Each path below is one point turned by a fixed rotation once a step. After each direction that follows a path, write how fast that rotation turns it, in degrees a step (0 if it stays still).
Each turn is a multiple of 5 degrees from 10 to 175, or 0.
Each row of a path follows its step; steps can be skipped.

step 0: [ 11  -3 -13  -4  10  13   6  -3 -11 -14  11   4  -2   0  18 -12  -9   7
 -17  22  20   0 -12 -11  14  -7  -1   9 -31   4  -9 -17   5 -11  12   6
   7  -3   1  13   0 -12   7 -11 -11   5   1]
step 1: [  3  -7   0   0 -19  27   2 -16  11   3  -5   6  -2   1   7 -21 -19   8
  20  13  -8  20  -6   5  -1   8   8   8  -4   0   6  20   2   1 -10  15
  12  -9   9  -1   6  -1  -8  23 -12   4 -12]
step 2: [ 18  13   0   7   5  21 -10  14 -25   3 -13  -4  15 -25  10  10   3  -4
   2  -7  -2  19  10  -7  14   6  -1  -7  -9 -10  16  -6  -9 -16  -3   7
  -3  18   6   6 -16  -1  -7   5 -12  -4  -3]
step 3: [ -6   2   5   0  -3   6  13  -6 -14  18 -10  -2  -9  -6   6 -13  -2  -7
 -26  29   4   1 -15 -26   0 -14   5   3  -2 -12   8  -6  14   5  21  -7
  -2   9   3 -16   9 -10 -12  14  -5   3  -9]
step 4: [ -4 -16   5  25  -6  23  -8  -6  15   3  -3  -5   9  -7  18 -15  -8  -7
   1  32   4  -6   4   7  -1   4  -3   0   5   2  12 -11   1  -3 -11   1
  15   2 -12  12  -9  26   5 -10 -12   6  -5]
step 5: [ -9   1 -25   5  -3  24  -8  13  -1  -4 -14 -15   1 -18  19  11 -25  -4
   7  -7  11  10   9 -19  -1  -7 -10   2   5  -4  -6   8  -4  13  13   7
  -6  -6  16   7   7 -16   9   4 -13   6   0]
step 7: [ -1  -9  34  20  -8  -2  -2  -6 -10  20 -15  11 -10  -7  20   8 -19  13
   7   2   4   1   9  -2 -19  11   3   8   1  -4  11  -1  -7   0  19   7
   5   5 -10   6   2   3  -6  -1 -24  -1  -1]
step 9: [ -7  -3  -6  21  -4  19  -5 -16 -12   2  -3  -9  -7  12  10 -32 -19   5
 -10  -3  -9   3  -2  -8 -13   8  -9  -1  -4   1   3  14  -8  -5   7  -9
  10 -14  21  -2  -1   7 -12  15  18  11  -6]
step 11: [  9  -1   7  -7   5 -13   3  -8 -26  -1  -8   0   8  -5   7  -9 -21 -21
 -17  12  11  16   9  -8  -9  -6  -6  15  -1 -12 -12   1  14 -10  11  -3
   8  -2  -3 -11  15 -20  15  -2 -11  17  -9]
step 12: [ 16  -9   6  25   2  15  -9 -15  -9   5 -11   1   0  -4  -3 -26  -7  14
  -3  23 -12 -16  -3  11   0  -4 -14   6   5  -5 -10   9  -1   6 -11  33
   7   4   3  -6  -3   9   7  -4   1  -8  -2]
step 13: [ -1  13  -9   8   6   2 -14  13 -12 -17 -11  -7  -7  -3   1  -2 -28  11
  -6   5  16   7  17  -2  -6  -9  -5  -5 -10  18  13  -4 -26   2   6   4
  -1  -2   7   0 -13  -5  -1  19 -26  -8  -4]
Speeds:
[-4  5  6  4  3  4 -1  3  0  3  1 -4 -1  2 -1 -1  5  3 -5  1  2 -3  1  5
 -1 -7 -3 -1  3  1  6 -4 -3  0  0 -5 -2  0  2 -3  0  2 -5  4  0 -1 -4]  70
[ 1 -3 -5 -5 -5  4  2  1 -2 -7  0 -8 -5  2  0 -3 -3  1  4 -3  0  2  2  2
 -3 -1 -1  2  0  0  5  1 -3 -3 -5 -1 -8  0  4  3  0  3  0  2  2 -4  1]  90
[-2  4  0  0 -6 -1 -7  7 -1 -4 -3  6 -1  0  3  5  1  2  5 -2  1 -1  3 -1
 -4 -4  3 -5  1 -6  1 -1 -3 -2 -1  3  3  1 -3  2 -3  5  6  3 -2  1 -2]  130
[-6  0 -2  0  0 -3  3  3 -8  2 -4  4  2  1  4 -3  0  0 -1 -4  4  1  5 -3
 -2  3  3  3  2  7  1 -3 -1  1  2  3 -1 -8 -2  1  6  1 -3  4  2  2 -1]  170
